0: [-51  63  38 -47   9  -8 -18  18   0 -23  29   6  43  23  12  33  -9 -52
 -17  -7   7  18  12  73  22 -19  51   2  38 -10   9  81 -45 -38 -24  48
 -63  14 -20 -61  19 -56   7  34  60 -24 -31  -4  22  11 -31]
1: [ -24  -13   46    0  -68   -6  -45   15   35   -4   50  -10   52   66
   -5  -30  -36  -23   25   15   10   15   11   45   30   19  -15  -63
   -2   -6   43   59  -52  -45  -21   85  -38  -12  -40   46   43 -106
    3   62   87  -39  -55  -54   53  103  -21]
2: [ -53   39  -14    3   77  -50  -53   -4  -53  -32    4   40 -100  -24
  -70   10   26    5  -71  -35   57  -14  -44   -6   26   -2   12   53
   62   44   10   23  -12  -18   -7  -29   28   77   66  -44   36   14
   22  -79   49    0    0   25  -11  -60   29]
3: [ 17 -62   5   0  -3  -9 -25 -35 -46  34   6 -20 -29 -11 -39 -39  11  89
 -20  52  67  60  63  36  12  64 -56 -52  23 -52  33 -46 -42  18  46   5
  51  89 -38  80  31 -12 -39 -23 -43  11   3 -49   3  29  51]
4: [ 57 -19   9 -61 -50  74  18  34  48 -18 -44 -18  65  43  66  -6   4  10
   1   6 -36 -16   5 -44 -54 -55  22   4  -7  16 -38 -71  31  46  -3  27
   5 -46 -10  38   8  24 -20  29  -3 -20  23 -15  10   5 -36]
5: [  8   2 -48  26  38   0 -80 -35   4 -60 -14   6 -54 -25 -18  -6  37  -9
   8  11   0   1 -88 -65   1   3 -36 -29 -23   8 -12 -36  -3  10  27 -52
   0  23   4  54   8  -2 -35 -48   4 -29 -33  69  -8 -40 100]
6: [ 32 -68   4   5  25  12 -40  17 -22  43  32  46 -14 -10 -30 -52 -12  26
  12  56  32  33  85  69  51  35 -16 -28  -1  -6  34  14 -48  21  20  44
  21  37 -31  44  37 -31  -4 -26  45  38 -32 -67  47  74  -5]
7: [  4 -50 -14  28 -69  27 -17 -44  57 -20  23 -36  63  81  30   9  -8 -10
  69  46 -25 -21   2   3  -9  -3 -24 -85  24 -45   9 -33 -55   6 -25  73
 -18 -50 -52  55  37 -18 -51  72  -9  -8 -37 -70  54  99  11]
8: [ 27  29  -5  43 -69  -8 -12 -21  -8  27 -46   2  21  -7 -29   3  17  15
 -15 -56  30  -4  13   2 -11  27  16 -19   5  43   6  52  33  35 -39  -1
 -23  18 -40  35  -7  23  22   5 -38   7  40  52 -54  -6 -48]
9: [  -5  -85  -14  -44   92   45  -31  -35  -51  -23   23  -23  -27   23
   24  -27   57    7  -53    4  -35   44    6  -64  -50  -39  -36   51
   42  -67  -22 -124    3   35   85 -108   67   45  -13   -5  -20   96
 -104  -58 -120   21   53   21  -84  -61   87]
10: [ 38 -27  26  -9  -1  -2 -70  14 -10 -38 -48  37  20  -1 -34 -56  19  30
 -67  42  83  68 -13 -35  21 -15  -8 -40 -21 -24  23   5 -39 -16 107 -19
  35  59  -6  52  53 -22 -16  22  18 -56  23 -30  -2   1  60]
11: [  43   28  -22   60  -44  -17  -29  -27   59  -34  -50   48  -17   13
  -44    2   15  -32  -14  -37   -1    8  -78 -127  -49  -45  -43  -44
    0   76   -9   23   22   12    8  -19  -20    1   34   89   12   13
    2    8   17  -54   13   43   14   38   10]
12: [ 17 -17 -34  34  24   1 -72 -58   2 -56 -22  10 -55 -27 -18  10  15  -1
  30 -11   4  -9 -73 -62   3  -7 -22 -23 -13   7  -9 -33 -16  16  26 -36
  13  11   9  54   4  -9 -32 -59  24 -34  -9  42  -1 -51  92]
13: [ 28 -61   9 -39  16  -2 -37   8 -29  34  33  25  30  11  -6 -55  -7  19
  21  54  29  39  76  80  42  25  -2 -31   8 -37  19  -6 -46  16  10  49
  38  54 -66  48  59 -29 -28  -6  41  16  -9 -71  42  61  -1]
14: [ -35 -105  -21   -4   75  -28   55   46  -86   50   58  -30  -96  -27
  -17  -33   30   59   30   42  -19  -11   55   45   45   80  -53   19
   -5  -63   24  -84   -4   13  -29    1   80   43   50  -12   10  -26
   -6  -79   11   57 -112  -58   30   -6   40]
15: [ -9  46 -15  42 -18 -92  25  43  13   5 -86  22 -37  -1 -56  34   2  -4
 -15  18  68 -25 -36 -95 -24  20 -68   8 -33  13  60  74  29 -31  51 -42
  -5  36  77  11 -48  52  67  17   3  11  65  -3  22  35  36]
16: [-79  38  15 -25  44  -4  76  59   0 -42   4 -10  18   9  27  24  21 -17
 -45 -22   1 -38 -13  -8 -16 -17  23  47  62 -20   1  21   6 -30   4  -7
 -27  19  47 -79 -34  34  24  38  -3  -2  46 -13  10  -6 -51]
17: [ -47    6  -18   -3   -5  -35  -28  -52   15   -9   63  -14   12    8
  -27   35  -29  -39   69   73  -15  -35  -82   53   96   41  -20  -47
  -33  -34   30   45  -69  -51  -36   40   -7   10    0  -22    4  -80
   -7    6   88   19 -115  -21   70   58   58]
18: [-54  -7  32 -37  92 -17 -29  79  -8  50  29  59 -40 -39 -41  -2  10 -40
 -94 -75  -1  11  55  29  53 -32  73  94  64  79 -16  81  37  40   0  46
   0 -21  50 -98  57  24  51 -56  61  53  31  31  -1 -51 -91]
19: [  4  -5   8 -13  10  -8 -65 -28 -40  41  65  10   5  -3 -56  -1  -9   2
  26  36  12  26  54 127  90  76  30 -35   8 -22  27  60 -94 -22 -37  66
  -2  34 -70  -5  72 -69 -11 -30  49  23 -88 -18  31  51   7]
20: [ -6 -46  -8   9  29 -27 -79 -22 -29 -40   4  13 -12  30 -64 -59  25  44
  -9  39  63  48  -2  18  32  32 -66 -58  24 -44  36 -26 -64  -7  30  -3
  62  73 -29  74  93 -56 -28   1  65 -22 -56 -64  46  22  45]
21: [ -44   25  -23   17   27   31  -26  -94    8  -49   -5    6   29   75
    7   26   74  -58    9   12   15  -20  -21  -48  -41  -27  -23   -6
   33  -34   -1    5  -11   43   30  -90  -44   27  -40    8  -31   74
  -71  -26 -103   -3   66   14  -49   32   83]
22: [-30   5  15 -30  46 -39 -47   3 -30 -53  -3  19   0  30 -16 -30   6 -10
 -51   2  44  28 -37  -6  14 -13  -1   4  18 -46  21  21 -32   0  41  -1
   6  64  22 -35  18 -12 -13  11  24 -51  10 -44  -2 -19  47]
23: [-32 -14   6 -12 -15 -36 -26   8 -60  36  32  10   8   6 -35  21 -15   4
 -16  20  15  17  31 127  68  24  58  -2  42  -7  25  74 -69 -35 -54  78
  15  42  -1 -45  43 -51  20   5  46  26 -57   3  13   5 -47]
24: [  7  -1  49  10 -71  -9 -36  33  33   1  22   8  50  41 -20 -28 -33 -17
  36  35   8  26   3  30  17  30 -15 -63 -25 -11  41  55 -44 -38 -15  65
 -21 -17 -47  60  56 -91  20  42 109 -26 -37 -74  62 106 -30]
25: [ 56  27 -10  26 -66  44 -35 -43  51 -21 -57  50  32  19 -12  -3  39 -20
 -25 -37  14  34  -7 -84 -52 -29   6 -38  33  58 -19  44  35  55  -6 -22
 -20  -8 -56  69   3  40 -25   2 -41 -37  76  27 -22  56   7]
26: [ 22  25   2 -58  -1  53   7   1  61  27  33  22  22 -22  43  50 -50 -49
  35 -13 -65 -38  22  50  23 -65  49  12 -10  69 -35  15  14 -18 -60  54
 -37 -92 -21 -49   9 -14  18  -1  68  46 -67  20  54   8 -57]
27: [  35  -63  -27  -55   80   12   48  106  -35   -1  -61  -11  -53  -43
   61  -32  -12   68   16  -19  -58  -24  -27  -33   30   18   -7   33
  -25  -71  -45 -127   14   24   14   21   93    3   98  -47   44   24
   21  -50   25   -1  -80  -19   48  -59    3]
28: [ 26 -58 -25  58  -1 -33  13  28  -2  18 -21 -44  -8 -46 -17  -5 -30  27
  46  53   4 -36 -29 -22   9  47 -62 -17 -61 -23  24 -80  17  -7  23 -18
  18   1  25  71 -45  -8 -20 -21 -33   5  17 -17  22  42  54]
29: [  1 -10  15 -33 -13 -20 -15  85   7  12   9  33   7  -1 -39  -8 -15  -3
 -32  -9   0  38  -4  54  38   5  28 -35  41  46  31  31 -39 -27 -44  96
  18  25  43  24  79 -81  66  10 127  22 -83 -72  70  44 -78]
30: [ 30   2  -9  48 -68 -16  14 -36 -14  10 -31  25  18  -5 -33   4  10  27
 -23 -22  40  20  22  10  -2  36   6 -19  -9  34  -1  62  12  27 -27 -17
  -4  24 -26  37  -4  24  41   2 -61  -6  76  49 -30   8 -35]
31: [ -29   17   75  -53  -24   41  -48  -28   -5  -21   18   51   56   57
   -5  -30    4  -20 -119   -2   70   81   63   87  -24  -44   36   20
   45  -17   17   87  -27  -31   56   -7  -18   61 -101   -8   24    3
   -9   12  -17   -9   66  -36  -62   19  -27]
32: [-59  40  47 -50  13 -23 -46  16  -9 -38  69  19  34  33 -13  37  -5 -57
 -15  22   1  18  10  78  37  -2  32  -2  31  -8   3 116 -43 -44 -40  48
 -47   5 -31 -55   9 -44  17  27  89 -10 -41 -15  28  11  -4]
33: [-56  50  26   4 -23 -47  78  30  27 -23 -31 -37  47  25  34  21 -11  -6
   3   4  15 -22 -51 -48 -24 -13 -39   1 -15 -34   8  48  10 -49  63 -31
 -15 -36  24 -17 -48  20  39  87 -31 -57  60  -6   2  10   3]
34: [  -1  -42  -15  -70   62   77   -6  -13    6  -63  -17  -56   25   44
   58   -3   27  -26  -18   -8  -59  -23  -46  -66  -54  -82   19   13
   16  -54  -72 -127   14   21   10  -22   12  -27    7  -39   -9   49
  -74   16  -35  -35    1    8  -17  -68   34]
35: [  4  27   2 -45  82   1  49   2 -12  21  -4   5   0 -32  41  18   5 -26
  25 -13 -33 -14  44  -9 -17 -33  17  84 -28 -21 -10   1  55  -9  55 -57
  -7 -16  10 -85 -51  78 -19   1 -45  38  53  49 -35 -36   4]
36: [-26  57  -4  -6  -7 -16  33  -2  52  43  38  -1   9 -46  -2  57 -41 -39
  56  22 -22 -32  -6  50  53  14  17  17   4  36  -7  68 -11 -40 -55  65
 -30 -52  25 -47   2 -49  50  24 104  46 -60  -6  87  35 -44]
37: [ -3  42  18 -19 -90  18 -19   1 -16   7  -4  14  37  51   4   8  26 -18
  10 -39   6  -9  36  47 -11   7  49 -52  59  32  15  70 -36  23 -70  78
 -37 -24 -44  16  65 -41  36  26  10  -7 -22   3  13  43 -57]
38: [ -7  -5 -23  49 -22 -48  45  -2 -19  13 -36 -24 -26  -1 -48 -25  23  41
  -8  42  54 -12  22 -16 -31  44 -52  35  -5 -42  32   2  18  15  20 -74
  30  38   3   7 -62  45   4 -31 -94  14  40 -14 -28   7  14]
39: [ 10  -6 -25  47  -5 -46  46  -1 -18   2 -51   7 -17  -6 -44  -1   8  49
  10  39  54  26  28 -39 -20  27 -73   4   1 -21  45  -6  23  29  16 -72
  16  41  12  37 -46  68 -12 -22 -83  25  64  -8 -10  43  15]
40: [ 60  24  -8   9 -45   7  18  48  59  27 -20  -3   4 -83  12  26 -52   4
  20 -42 -20 -17 -25 -27  44  22  51 -29 -78  51 -38  -9  45  -1 -34  64
 -15 -98  30  38  17 -50  54  32  87  -3 -34  38  36 -40 -66]
41: [ 15   0 -24 -36  49  76  25 -35 -44  -3  39  12  -3 -13  42  -1  18   9
 -26 -84 -85  28   3   6 -33 -32  60  23  15  -5 -72 -72   6  28 -37  -9
  25 -50 -28 -46 -15  45 -51 -46 -44  -4 -31  60 -58 -90 -13]
42: [  -4  -27  -10  -69   41   83    5  -23   29  -60  -27  -48   11   28
   90    6   19  -32    2  -41  -94  -10  -62  -71  -82  -90    4   16
   36  -39  -71 -127   -9   39  -23  -20   22  -33   -8  -32   -6   35
  -83    3  -32  -27  -20    8   -3  -44   21]
43: [ 25 -51 -22 -77  85  23 -42  28 -12  21  16  14 -38 -57  23  -1  -2 -13
  20  -1 -63   0  20  30  54 -28  21  35 -24 -16 -20 -99   7  -9 -10  22
  54 -19  39 -61  12 -23 -11 -45  87  41 -90 -33  35 -53  30]
44: [-43  94  26  54 -96  10   0 -79   8  23   4   2  -5  38 -53  50  -4 -29
  12 -69  67  -9  22  45   7   0  33 -17  15 100  50 127   4 -33 -63  39
 -85 -32 -58 -18  -3 -23  80  67  29  -6  20  22 -17  51 -66]
45: [-33  60  -7  33 -65 -13   0 -28  89 -17  12  13  33  46  30  54 -26 -70
  43  20  -9 -50 -56 -23 -16 -28 -30 -17  -6  30  23  82 -26 -33 -24  52
 -57 -55  -1   0 -40 -21  10  53  44  -4 -17  -9  37  58 -14]
46: [  12  -71   29  -14    6   28   51  -22  -54   57   -2  -11   25   38
   35  -21   26   61    4   -5   16    2  117    8  -49   23   32   32
   27  -39   42  -57   40   64    0  -68   51   24  -22  -21  -36  103
  -27   -4 -126   80   89  -13  -51   32  -43]
47: [  -7  -49  -25   15    0   -1    2   54  -12  -16   -6  -60  -18  -18
   44  -29  -28   38   33   53  -30  -37  -81    4   38   27  -35  -24
  -55  -65    3 -114  -20  -33   30   -1   36    0   51   50   -5  -48
   -5    8   12  -33  -30  -25   39  -27   37]
48: [ -30  -38  -44  -14   44    3  -28    7   14  -30   33  -64  -20   37
   69    6   11   -4   53   59  -73  -55  -78    1   17   -6  -43  -62
   12  -75  -15  -91  -73  -30  -57   38   11  -22    8   19   30  -48
  -50    7   49  -28 -127  -46   54   15   56]
49: [  0  11  28 -47 -39  37 -72 -23   1 -61   0  44  25  71 -25  10  40 -58
 -56 -67   8  61 -25  18 -33 -52  41 -61  69  29 -17  53 -49  18 -37  40
 -22  10 -75  19  94  -7  -1  -8  23 -42 -31  18 -22  19 -17]
50: [-67  42  24 -21  24 -10  49  40 -20 -20   7   4   5  23   9  36  20 -29
 -34 -11  -5 -15  -1   5 -16 -12  35  34  42 -32  -5   9   5 -23  -2  -4
  14   4  44 -91 -19  28  24  38   9  -5  33  -4  -4 -13 -47]
51: [ -37   -8  -67    3   33  -12   27  -19  -98   -4   70 -115  -60  -68
   32    3  -45   69   97    7  -84  -42  -80   65   71   81    5  -18
  -29  -83  -42 -118  -38   -8 -121   26   12  -26   18  -28   -3  -62
   -9  -41  -27  -62 -127   49  -11  -78   80]
52: [ -51    2    0    9   14  -33  -55  -45   19   -7   50   -7    7    8
  -10   33  -37  -20   54   68  -15  -39  -43   44   89   60  -12  -43
  -40  -45   38   45  -79  -60  -17   52  -14   14    8  -12    6  -81
   -3   -8   93    3 -104  -26   54   75   47]
53: [ 50 -24 -65  63   8 -12  11 -41 -14  32 -31 -23 -57   9 -13   3  27  75
  17  13  -2 -35 -20 -66 -16  41 -39 -26  14  -3 -20 -95  14  53 -15 -29
  27  19  11  57  -8  49 -43 -46 -85  18  -3   2 -43 -12  26]
54: [-15   6 -24   8  74 -19 -71 -71  57  -9  11  56 -14  42 -20  39  27 -62
  60  42   8 -51 -24 -72 -21 -12 -43  37   8  11  53  21   2   6  16 -79
 -22  20  -7   9 -32  40 -50 -42  18  56  49 -29   6  81  69]
55: [-29  10  11  24  37 -59 -91  11 -45 -19  43  20 -71 -44 -91  14  -3  13
 -51   5  60  32 -60  64  82  62   7 -10 -14 -20  38  48 -63 -60   2  17
  40  74  32 -19  52 -77  41 -50 127 -36 -85 -14   3 -56  21]
56: [-52  44  18  14 -18 -17  88  41  22 -37 -28 -33  36  26  31  11 -23 -15
  -8  11  -4 -34 -56 -25 -23   3 -33  -3 -20 -47  -6  10  22 -33  47 -33
 -30 -13  22 -32 -43   9  28  70 -12 -46  32   4  -9   5 -15]
57: [-17  39  29  50 -57 -48  -1 -38  -7  11  35   2  26   3 -42   7 -27 -24
  25  17  17  15  29  59  39  43  -8 -10 -29  -4  41 108  -9 -49  -2  -5
 -50   0 -38  -7 -44 -29  20  46 -13   1  26  -5 -17  57 -12]
58: [-19 -37   0  -2  71 -47  70  67 -21  19 -11 -35 -51 -72  -2 -17 -18  29
  -5  35   2   4 -11  -8  18  10 -30  77 -41 -48  -8 -68  26 -21  59 -44
  44  40  69 -62 -53  -1   7 -20 -33  17  -5  -8   2 -64  26]
59: [ 44 -45 -28  18  29  -5   1 -53 -84  67  48 -15 -61 -54 -17 -13 -15  46
  50   2 -17  34  66 103  54  73  23  29 -35   8   6 -33  41  44 -53 -20
   6  -5 -56  -1 -19  12 -29 -90 -73  44 -42  57 -62 -45  -7]
60: [ -35  -46  -27  -23   93  -12   71   53  -72   59   50  -43  -48  -29
   54  -11   -2   48   25   -7  -76  -35   45   34   32   35   32   65
    4  -50  -21  -76   31   10  -33   22   48  -22   87 -118  -29   -6
   10  -22   -9   33  -57   14  -13  -63   -5]

[  4 -24 -29  -3  32 -12  -7 -11  41  15 -37  41 -27   4 -10  11  -3 -47
  38  37  -6 -35  -1 -85  -2  -8 -21  21   9 -20  21 -15  28  20  30 -43
   7   3  19   6 -32  52 -16 -35   8  47  27 -28  45  45  10] 54 39 28
[ 62  20 -25  53 -53  -2 -14  -7  24  18 -22   4 -19 -32  -8   0  -7  24
  25 -45   6 -36 -25  -9  22  55  22 -54 -10  57  -4   6   6  40 -33  34
 -20 -19  11  55  23 -12  43 -28  30   1 -28  30  -7 -23 -16] 8 40 30
[   3  -44   -5   12   36  -32 -103    6   -4  -48  -10    8  -21    2
  -60  -57   -8   28  -33   58   68   59  -52  -11   35   10  -94  -54
  -22  -37   43  -28  -57  -56   60   -9   59   91   13   66   79 -106
  -33   -6   96  -56  -44  -66   55   -8   90] 20 10 22
[ 16 -13 -26  12  58 -22  -8 -20  35   8 -16  31 -31  34  -1  -2  15 -21
  25  11   5 -38  11 -79  -8  -9   2  27   4  22  16  11  20  33  17 -31
  13  28  13  -4 -21  53 -11 -33 -19  38  23 -15  27  37  13] 54 39 38
[ 20   7 -16   7 -74  17  41  19   0  25  11 -24  28   2  27   7 -18  39
  28 -33 -45 -45   1  32   3  47  37 -37  11  20 -10 -37 -15  31 -95  80
 -14 -67  -6  -1   5 -50  13  24  14  13 -71 -10  19  16 -80] 37 40 26
[ -41   14  -58   25   36   -3   43  -30  -84    9   49 -113  -59  -55
   60   15  -25   75   74   22  -77  -61  -88   96   66   48    2  -15
   -4  -53  -51 -111  -37   -1 -100   38    1  -48   36  -15    6  -49
   -6  -31  -16  -54 -127   57  -11  -76   45] 51 48 47
[  71   79   19  -15  -53   35  -35  -29   48   -1  -14   82   -5  -41
  -10   58   -4 -100   31  -91   -1  -11    7   -3   24  -78   80    0
  -44  127  -33   88   41  -31  -15   -7  -68  -91  -84   -6   51    5
   74  -16   71   25  -11   76   17   -8  -20] 26 40 44
[ -70   19  -11   15   89  -48   78   14  -60   13   40   -7  -64  -46
   34   31  -26   11   12  -65  -85  -53   -8   15   39  -27   51  108
   31   32  -39  -41   54   -1  -63   12    9  -64   66 -127    7   33
   56  -25   22   40  -29   45   -6  -92  -82] 60 50 16
[-30 -15  73 -53   0   9 -52  73  37 -35  -1  32  46  17  -3 -18 -57 -44
 -40  60  30  22 -16   0  20 -24 -14  21 -36 -41  24  14 -40 -89  96  -1
  -1  44   2  -9   8 -44   5  42  83  -9  -2 -63  20  47  35] 22 10 24
[ 63  -6  -8  26 -93  16 -10 -26   3  42 -43  27   2  85 -22   7  54  27
 -26 -58  26  20  49 -54 -56 -16  27 -71  98  61  18  47   4  80 -83  75
 -34  -2 -54  76  91  34  -4   7 -40  19   9 -19 -14  75 -66] 37 25 8
[-16  -9  71 -50  -5   5 -49  81  34 -54   0  28  59  42  -7  -9 -24 -27
 -53  42  57  34   4   0  16 -34 -22  14 -42 -35  49  42 -35 -73  95  -5
   0  26  -3 -29  13 -50  27  55 103 -33 -12 -68  36  34  14] 22 10 0
[ 38  47  19 -25 -27 -13  55  71  20   8 -37  22  41 -46   0  -7 -33 -11
 -69 -38   7  26   3  -4 -12 -24  45  36 -28  47 -18  33  70 -15  44  -9
  14 -24  34 -18 -49  15  58  38   4   2  32  34   3 -45 -70] 50 16 56
[  39  -22    2    3   11   30  -29  -14   50  -10  -39   19   23   52
   16  -21   30  -14  -19   34   -9   11   11 -109  -65  -57  -50  -14
   25  -25   10  -35    2   49   46   -7   10   11  -24   50    7   61
  -57   17  -25   19   63  -47   11   76   26] 25 4 21
[-22  20  75 -33 -63  16   6  17  58 -17  28  27  93  25  15  11 -50 -72
 -10  22  15  17  44  61  12  -9  17  11 -64  10   9 127  15 -85  47   4
 -61 -37 -53 -32 -44 -36  27  76  34  -2  23  -8   1  46 -33] 57 0 32
[ 31  25 -10  19 -85  40   0 -56  -8  28   1 -17  -1 -22   3  -9   3  22
   9 -51  -6 -14   3  15 -19  14  33 -56   4  48 -14  12  -7  48 -78  24
 -11 -41 -34  29  17   8  25  -9 -30  -2 -15  39 -14 -18 -35] 8 30 37
[-46  30 -11 -16  75  13  47 -38 -29 -25  42 -20 -20   7  30  17  27 -32
  11 -44 -31 -29 -30   2 -22 -32  12  46  42 -39 -38 -58  22  -6  -9 -68
 -18  -5  22 -43 -47  50 -48  10 -45   3  15  34 -32 -40  40] 35 50 41
[   5  -41    7  -70   18   67  -16    8  -16  -38  -14  -43   43  -30
   34  -41   10   16  -20    5  -14   24  -10   30  -24  -36   18    9
  -10  -43  -52 -127   10    5   21  -22   42  -10  -40   -9   -2   -3
  -39    6  -35  -31  -14   47  -47  -52   44] 34 41 42
[   8   50  -13   49  -58    0  -35 -110   37  -34    0   19   16   75
  -11   40   47  -41   -5  -22  -20  -16  -45  -64  -47  -21   14  -67
   33   43  -10   80  -32   29  -44   -2  -81  -25  -78   46   -9   16
  -37   -1  -20  -42   39   42   -7   29   24] 25 11 8
[  -2   54  -73  110  -47  -46   82  -58   -2  -12  -55  -43  -55   15
  -20   13   62   53    8  -47   28  -78  -81 -110  -48    1  -46  -35
   41   31    4  -30   16   59  -48  -33  -18  -22   27   80  -17   67
    7  -11  -88  -20   52   36  -18  -25   25] 53 11 39
[  13  -47   -8   43  -11  -33   22   -2  -61   52   -8  -24  -47   -1
  -54  -42   39   97  -59   17   43   23   32  -12  -31   47  -33   -8
   23  -36   32  -33   -2   30   13  -43   44   72    0   46   -8   46
  -15  -27 -108   32   31  -28  -60   -9   18] 38 39 3
[ 33 -34 -11  11  -3  -6  29  28 -26  34 -27 -13 -33 -15 -13 -24   3  55
   1  -8  29   5  18  16  -3  48   8 -24  -2  -7  12 -59   4  25  -2   2
  45  39  32  57  11  -5  -3 -21 -15  11  14 -29   8   4  -8] 28 53 3
[-20  43  61   1 -50 -12  -7  32  22  -3  11  33  39  -1 -32   1 -27 -35
 -40   1  42  40  30  24  13  -4  -9  14 -47  20  26 115  10 -58  52   2
 -53   9 -22 -13 -30 -22  51  62  38 -21  37  -2 -11  28 -28] 57 0 32
[  31  -15  -54    5   44   20   13  -11   28  -15  -47   -4  -53    8
   42   18   27   16   25   -5  -59  -47  -50 -104  -50  -35    3   11
    6    1  -39  -90   38   40  -15  -44   -3  -17   40   19  -28   58
  -47  -41  -35   29   28    1  -10  -42   18] 53 34 42
[-15  49  18 -15 -50   5   7 -17  67 -12  -1  33  74  27 -13  66 -29 -83
  -6   9  11 -27   4 -30 -45 -50  19  20 -20  46  15  94  26 -38  -6 -29
 -59 -43 -14 -15 -84  27   4  47  21  38  78   3   0  55 -18] 45 57 33
[-34  29 -12  16  16 -31  -9  -9   6 -26  25 -38 -43 -10  28  21 -24  12
  -5  28  -9 -36 -98 -12  32   1 -15  -9 -30  -4  -2   6 -62 -49  21  32
   6  -1  29   5  40 -59   3  19  81 -56 -70   9  -1 -70  59] 47 12 22
[-33 -10  44 -14   5   7  11  17 -55  -1   4  -5  48  24  -6 -48  21  28
 -45  26  31  56  75  86 -18   5  23  27  47 -42   8  35   0   4  21   6
  21  58 -38 -32  10  22   7   3 -36 -14  21  -5 -36  -8 -33] 31 50 22
[  47   44  -69   61    1  -17    9  -55   90   18  -35   74  -23   22
  -17   85   -1  -50   54  -19  -20  -79  -35 -127  -37  -45   -1   18
    2  105    6   71   36   24  -36  -20  -71  -94   47   41  -39   72
  -11  -38   18   54   36   26   24   50  -23] 11 54 45
[ 11  16  21 -36 -68  47  -6  15  23 -19 -40  49  56  75  -4 -19  34 -17
 -73 -33  25  41  49   2 -72 -45  34 -16  29  28 -12  45  13  36  17  41
 -24  13 -35  15  22  48  31  39 -25 -25  51 -13 -11  24 -30] 25 49 8
[ -6  24 -17 -27  82 -37 -45  -2 -71  -4  38  12 -71 -76 -32   0   0   0
 -31  23  12  25 -26  56  46  26  20  45   2  21 -16  -1 -11 -19  28 -35
  25  34  21 -33   4 -35   3 -83  30 -24 -56  38 -36 -98  44] 2 55 22
[  23  -11  -32   20   -7   28   -6  -94   12   -3  -34   43    5   71
    1    0   44  -20   29  -12  -13  -11   31  -31  -68  -15   16   -5
   68   -5  -13    4   16   66  -50  -43  -16   12  -56   28   -6  108
  -67  -18 -110   19   64   15  -26   43    9] 21 25 30
[-28  35  17   1   5 -24  -3   8 -12   4  16  12  22  15 -47  -3 -18 -18
 -22   3  43  13  23  34  16  12   4  19  22  10  19  73   8 -22   7  -4
 -18  39   3 -24 -12   6  30   7 -22   9  71 -16   8  27 -29] 57 50 30
[-26  61  -9   6 -29 -15   5 -21  70  -4  25  10  13  27  21  53 -10 -41
  41  13 -26 -66 -45 -18   0  -8  -9 -13  -6  -1  16  56 -37 -30 -21  35
 -54 -43  -9  -3 -46 -10  -5  44  33  26   0 -18  35  53  -3] 45 36 57
[-64  45 -18  18  38 -27  43 -53  -3  29  55 -59  -1 -19  17  52 -21 -35
  88  31 -36 -58  -8  41  28  10  13  49 -19   2  -2  39  19 -24 -16  -8
 -56 -44   9 -50 -63  25  13   4 -28  25   4  51 -11  -1  13] 35 57 50
[ -13  -25    1  -10  -17   15   -3  -78   71  -57   -5  -13   55   82
   56   37    8  -73   96   56  -31  -47  -32 -103  -43  -65  -71  -50
  -19   -5    6  -19  -28  -23   31  -25  -22  -15  -12   15  -35    8
  -71   50   13  -23  -22  -47   44   68  102] 7 45 54
[ 32  67 -29   9   4  25 -35 -81  -4  40  29  21 -14 -27 -23  46  -2 -42
  33 -32 -23 -12  12  42   3 -10  36  19  -8  58 -21  52  23  16 -61   5
 -44 -33 -56 -17 -28  25  -9 -35 -10  32  -3  52  -6 -17 -20] 8 26 30
[ 24   7 -31   2   5   5  57  31  46  30 -37  68 -14 -11  11  23   8   8
   7 -21   1 -28  40 -64 -32 -25  24  67  29  51 -18   0  63  38 -30 -39
   0 -45  13 -29 -33  92   2 -16 -14  72  58   9 -11  11 -65] 35 8 50
[ -11   21   24  -10    5  -15   54   54   -6   70   32  -23  -10 -120
  -11   16  -67   18   -8  -26  -26    5   35  106   75   17   35   51
  -27   42  -17   37   38   -8  -30   42   -2  -34   67  -83    7  -41
   75    1   53   46  -48   34   43  -41  -77] 36 40 26
[   2    4   17   59  -89  -88  -32   46  -17   18  -20  -15  -26  -20
  -44   -8  -28   45   -6    8   58   -7  -41   17   91   75  -11  -68
  -20   28   42   80  -49  -54    3   85   10   19   48   36   61 -123
   84   50  125  -40  -92  -36   41   -8  -29] 29 24 55
[ -28   -9   -1   17   -3   36  -11  -80   77  -51  -16  -19   41   96
   81   59   16  -64   99   45  -48  -39  -59 -127  -57  -51  -76  -68
  -14   -5    9  -29  -51  -16    9  -30  -42  -29  -24   36  -51   22
  -63   49  -15   -5  -20  -46   48   79   89] 7 45 54
[  21  -26   10   60  -33  -10   -9   13   50  -59  -88  -25   33   48
    7   -9    4   17   36   35   18  -14 -101 -127  -29  -15  -79  -61
  -37    1   21  -42  -24   -1   59  -26   18    7   38   91    6   -6
  -35   52    7  -89   14  -12   25   -1   70] 11 12 28
[  46   -9   16   -1  -47   49  -32  -25   42   -7   37  -64   32  -27
   58    5  -26  -49  126   37  -61    5  -12  -20   20  -12  -19  -55
 -103    5  -25  -30  -21   -1   22   -5  -59 -107  -71   58  -31  -41
  -53   30  -10  -43  -38   22    7    0   71] 7 28 4
[ -8 -27  30   2  74 -51 -46   7 -19   5  10  51 -57 -25 -62 -18  16  15
 -19  46  79  46  34   4  33  31 -58  28  -9 -34  47  69 -32 -20  83 -46
  33 100  17 -39   5 -12  20 -48  48  23 -11 -48  28  15  66] 22 10 6
[  44  -37  -37   55  -37   23  -52 -120   27   -7  -34  -23   23   83
    4   -4   28   29   47   57   20   -8  -36 -114  -61   14  -68  -51
   25  -10   23  -50  -25   27   40  -83  -27   30  -68  105  -55   48
 -125    2 -118  -22   77  -34  -67   77   96] 21 53 25
